rotation ticks, each row followed by its count of ticks
The counts run from 0 to 134.
[-0.71 -0.28 -3.61 -1.20  0.20 -0.64 -1.12  0.58 -1.25  2.10  1.14 -1.73
  1.30 -1.94  2.63 -3.32 -1.24  1.92 -0.40  4.98  0.00  2.43  1.95 -0.09
 -3.21 -0.75 -2.21 -0.09  5.79 -0.85  1.01 -2.62  1.09 -1.84  0.81 -0.09] -> 105
[ 3.03 -0.60 -2.84 -0.16 -0.20 -0.16  0.53 -1.91  0.86  4.53  1.55 -0.64
 -1.13 -0.99  1.60 -5.88  1.45  1.08  0.63 -1.35 -0.04  1.33  1.93  0.17
  3.51  1.10  0.95  0.63  3.93  2.74 -0.53  1.20  0.11 -1.27 -1.50  2.79] -> 71
[ 0.79  3.24  1.65 -1.17 -1.91  3.21 -1.31  4.17 -0.21 -1.37  2.29 -1.82
  1.73  1.98  1.16  2.92  0.18  0.36  1.57  1.30  1.41 -2.15 -2.20 -3.89
 -1.06  3.95  1.86  2.30 -0.90  1.39  0.43  2.30  1.16 -2.16  0.16  2.24] -> 24
[-1.43 -2.75  5.98 -1.86  0.93  4.01  0.72 -1.35  1.64 -0.02  0.71 -0.61
 -2.65  0.17 -3.30  0.02 -2.03 -0.21 -2.84 -0.49  0.52  1.39 -0.64  0.51
 -1.24 -2.78 -0.88  3.92  2.45 -1.26  2.23 -0.77 -1.35 -1.05  0.68 -0.94] -> 90
[ 1.74  1.32 -3.72  1.99  2.70  1.06  2.73  1.41  3.11 -4.39  0.50 -1.56
 -0.56 -1.93  0.84 -1.32 -2.14 -0.76  2.91 -1.25 -2.27 -0.12  0.49  1.23
 -1.06 -1.07 -1.84 -2.23 -3.80  1.57 -1.74 -0.45 -2.68  2.84  1.66  0.93] -> 113
[-0.01  0.39 -3.61  2.58  2.57 -1.94  0.94  1.55  1.35 -4.59  1.15 -3.76
  1.12 -1.10  1.75 -1.86 -3.95  2.09  2.08  1.53 -0.40  0.53 -0.33 -0.48
 -1.72 -2.99 -1.40 -1.82  0.39  0.78  1.04  0.21 -0.24  0.69  4.38 -2.16] -> 6
[-0.64  0.81 -4.38  2.24  1.30 -1.38 -0.16  1.13  0.57 -4.13  0.38 -3.61
  0.61 -1.41  2.82 -3.30 -2.52  1.11  0.97  2.37 -0.35  0.73  1.19 -0.89
 -2.19 -3.22 -2.26 -1.05  1.12  0.16  0.77  0.95 -0.02  0.25  3.94 -2.35] -> 109
[ 2.34  0.65 -5.65  3.93 -0.61 -3.78  2.85  1.97  1.10 -2.04  0.15 -1.67
  1.74 -2.15 -0.42 -0.93 -0.34  1.76 -0.83 -1.02  0.53  2.43  0.09 -0.66
  4.28 -0.66  0.34  0.19  1.27  2.19  0.91  0.21  1.44 -0.11  2.22  1.52] -> 37
[-0.64  3.00 -0.69 -1.13 -2.85  4.81 -0.55  0.97 -0.15  0.40 -2.59 -0.89
  0.00  0.55  2.56 -0.79  0.09 -2.22 -0.71  1.58  0.75 -4.05  2.61 -1.91
  0.42  3.54 -0.82  3.31  0.22  1.97 -1.47  0.02 -2.43  0.31 -2.91  3.70] -> 98
[-0.95  0.81 -4.78  2.81 -2.35 -4.20  2.52  2.13 -0.90 -1.46 -0.99  0.91
  2.79 -2.82  0.26  0.74  0.17  1.21 -3.51  2.41  0.44  2.80  0.51  0.45
  2.49 -0.73 -1.25  0.70  2.51 -1.16  1.21 -1.70  2.77  0.35  1.94  0.39] -> 34
[-1.08 -0.69  5.37 -0.77  0.81  2.40  2.45  0.58 -0.72  1.97 -0.73  1.55
  2.86 -0.87 -2.73  3.36 -2.29  1.31 -1.94  1.11  2.26 -1.40 -2.35  2.65
  0.95 -1.68  2.06 -0.47 -0.22  0.10  0.70 -4.52 -1.51  0.59  2.19 -0.51] -> 17
[-1.39 -0.75 -0.04  1.18  2.47 -1.74  0.49 -3.25 -0.73 -1.32  1.09  1.19
 -0.91  0.99  4.87 -4.84 -0.77 -0.46  1.06  0.77 -1.26 -2.72  0.49 -0.17
 -2.15 -2.75 -0.97 -2.96  0.27 -1.72 -0.45  3.45 -1.08  1.99  3.51 -3.68] -> 78
[ 0.25  1.45  0.88 -0.20  3.04 -3.49  2.37 -1.87  0.48 -3.36 -0.39  1.66
 -1.60  1.15  1.92 -0.18 -2.64 -2.17  1.33 -2.52 -2.13 -3.77 -0.09 -0.18
 -1.12  0.59 -4.58 -2.12 -0.32  1.10 -1.31  1.02 -4.51  2.94  1.03 -1.36] -> 82
[-0.16  3.17  0.52 -2.41 -1.53  3.04 -1.04  4.00 -0.66  0.58  1.94  1.92
  1.13  0.44  0.53  4.06  1.99 -0.98  0.84  3.16 -0.84  0.23 -0.06 -0.01
 -4.00  4.52 -1.22  1.60 -1.87 -2.07 -1.19 -0.10  1.17 -0.82 -1.66  3.04] -> 131
[ 0.17  2.06 -2.69 -3.08 -1.08  2.50 -1.19  0.72 -1.30  3.83 -0.44 -0.25
  1.06 -0.70  2.06 -1.99  0.68 -0.49  0.29  3.25  0.31 -0.91  2.72 -0.33
 -1.11  3.59 -2.25  1.52  3.36  0.98 -1.36 -2.62 -0.45 -0.72 -3.24  4.11] -> 101
[-0.61 -0.85  5.30 -0.51  1.35  2.30  0.77  1.11 -1.01 -0.73  0.45 -2.05
  2.75  0.46 -1.25  1.90 -3.87  2.37 -0.71  1.18  3.64 -3.09 -3.06 -0.61
  0.38 -1.45  2.69  0.04  0.30  1.29  1.79 -1.58 -1.16 -1.03  3.41 -1.40] -> 123
[ 1.35  0.83 -5.53  4.13 -1.26 -4.44  2.82  2.19  0.40 -2.60 -0.06 -0.68
  2.12 -2.85 -0.13 -0.69 -0.72  1.84 -1.83  0.05  0.72  2.63 -0.01 -0.71
  4.17 -1.14 -0.40  0.28  1.93  1.55  1.24 -0.41  1.75  0.28  2.70  0.62] -> 36
[-0.30  0.99 -4.43  3.07  1.66 -0.61  0.62  1.06  1.55 -5.37  0.54 -3.62
 -0.01 -1.35  2.46 -3.14 -2.81  0.77  1.51  1.25 -1.18  0.09  0.89 -0.88
 -2.01 -2.79 -1.99 -1.24 -0.40  0.66  0.38  1.10 -0.22  1.15  3.27 -1.65] -> 110
[-1.98 -2.21  5.95 -1.55  0.16  4.89  0.29 -1.37  1.63 -0.47 -0.12 -1.04
 -2.27  0.21 -2.70 -0.33 -1.61 -0.03 -3.31  0.24  1.29  0.13 -0.42  0.07
 -1.27 -3.24  0.04  4.08  1.80 -1.07  2.75  0.32 -0.81 -1.13  0.66 -2.02] -> 91
[-0.27  0.51  4.60  0.01  0.78 -4.71  2.29 -0.27 -2.48 -0.25  0.63  2.86
  2.04  2.63  0.95  2.49 -1.86  0.22 -0.34 -2.40  1.04 -4.41 -3.40 -1.24
  2.06  2.38 -0.03 -1.62  0.91  1.41 -0.38  0.96 -1.23  0.90  2.20 -0.94] -> 51
[ 1.39 -1.83  5.33 -2.95  2.51  0.00  1.49 -1.44  2.33  0.23  1.36  0.72
 -3.25 -0.43 -3.03  1.09 -2.71 -0.29 -0.56 -3.14 -1.47  1.21 -0.54  1.43
 -1.51 -0.24 -3.53  1.65  2.54  1.06  0.86 -2.32 -3.27 -0.30 -0.81  0.33] -> 87
[-0.01 -2.65  6.38 -2.42  2.03  2.77  1.21 -1.58  1.94  0.35  1.64 -0.15
 -2.71  0.10 -3.58  0.58 -2.17  0.02 -1.97 -1.24 -0.18  1.78 -0.71  1.08
 -1.82 -1.92 -1.75  3.11  2.70 -0.36  2.04 -1.70 -1.90 -1.28  0.23 -0.86] -> 89
[ 3.18  0.14 -3.31  0.32 -1.11 -0.33  0.75 -1.58  1.02  4.07  0.34 -0.41
 -0.96 -1.00  1.12 -4.98  1.29  0.47  0.14 -1.77  0.44  0.62  1.93 -0.67
  4.70  1.49  0.45  1.39  4.06  3.35 -0.60  1.01 -0.04 -0.77 -1.48  3.52] -> 70
[-0.80  2.40 -2.33 -1.48 -2.17  0.86 -0.39  3.80 -1.16  0.93  2.22  3.01
  1.54 -0.83  1.25  2.16  3.37 -0.71 -0.73  4.11 -1.58  2.54  0.74  0.50
 -3.12  3.30 -1.16  1.25 -0.66 -3.77 -0.69 -0.18  2.94 -0.66 -1.42  2.74] -> 29
[-0.44  0.33  4.27  0.43  1.15 -4.42  2.44 -1.15 -2.84  0.37  0.34  3.74
  2.13  2.40  1.22  2.13 -1.75  0.42 -0.41 -1.64  1.44 -5.02 -3.29 -0.77
  1.84  1.34  1.09 -2.38  0.27  0.52 -0.38  0.68 -1.43  1.68  2.24 -1.63] -> 50
[-1.32 -0.15  5.47 -0.39 -0.05  2.45  1.26  1.55 -1.65  0.80 -0.57 -0.74
  3.16  0.79 -2.09  3.34 -3.04  2.09 -2.12  1.51  3.55 -2.83 -3.02 -0.39
  1.47 -1.20  2.69  0.38  0.76  0.90  1.50 -2.23 -0.57 -0.81  2.89 -1.06] -> 19
[ 0.04  0.19 -3.55  1.81  1.85 -2.25  0.14  1.67  0.48 -3.67  1.33 -3.48
  1.41 -1.70  2.15 -2.36 -3.34  2.18  1.06  2.49  0.05  0.76 -0.07 -0.33
 -1.79 -2.88 -1.80 -2.18  2.05  0.36  1.50 -0.59  0.47 -0.26  4.29 -2.41] -> 5
[ 1.44 -2.29 -1.49 -0.35  1.46  0.83 -0.44 -2.81  0.17  4.28  3.55  0.20
 -1.46 -0.31  3.13 -6.73  0.95  1.09  1.37  0.68 -0.62  1.50  1.17  0.75
 -0.46 -1.16  1.40 -1.90  3.42 -0.36 -0.26  2.20  0.87 -1.15  1.42 -0.41] -> 74
[ 0.41  1.10 -3.22  1.73 -3.33 -1.02  2.15 -0.53 -0.37  0.49 -2.80  1.15
 -0.20 -0.38  0.96 -2.09  1.43 -1.10 -3.53 -0.89  0.85 -1.03  2.08 -0.97
  5.82  1.40 -0.74  3.37  2.24  2.32 -0.38  1.45 -0.53  1.02 -1.83  2.65] -> 67
[-0.90 -0.80  5.68 -0.58  0.28  2.30  1.71  0.68 -1.72  1.50 -0.17  0.34
  2.84 -0.41 -2.41  2.95 -2.74  1.93 -2.21  1.55  3.29 -2.02 -3.02  0.83
  1.36 -1.88  2.48  0.22  0.80  0.14  1.36 -3.35 -1.23 -0.36  2.68 -0.74] -> 18
[ 2.10  0.68  4.52 -2.38  0.63 -3.81  1.16  1.51 -0.58 -0.88  3.16  1.19
 -0.40  2.80 -1.04  3.60 -1.37  0.05  0.57 -3.92  0.29 -1.05 -3.29 -2.77
  0.27  4.20 -0.86  1.19  1.75  1.97  1.19  2.44 -0.39 -1.75 -0.10  0.79] -> 54
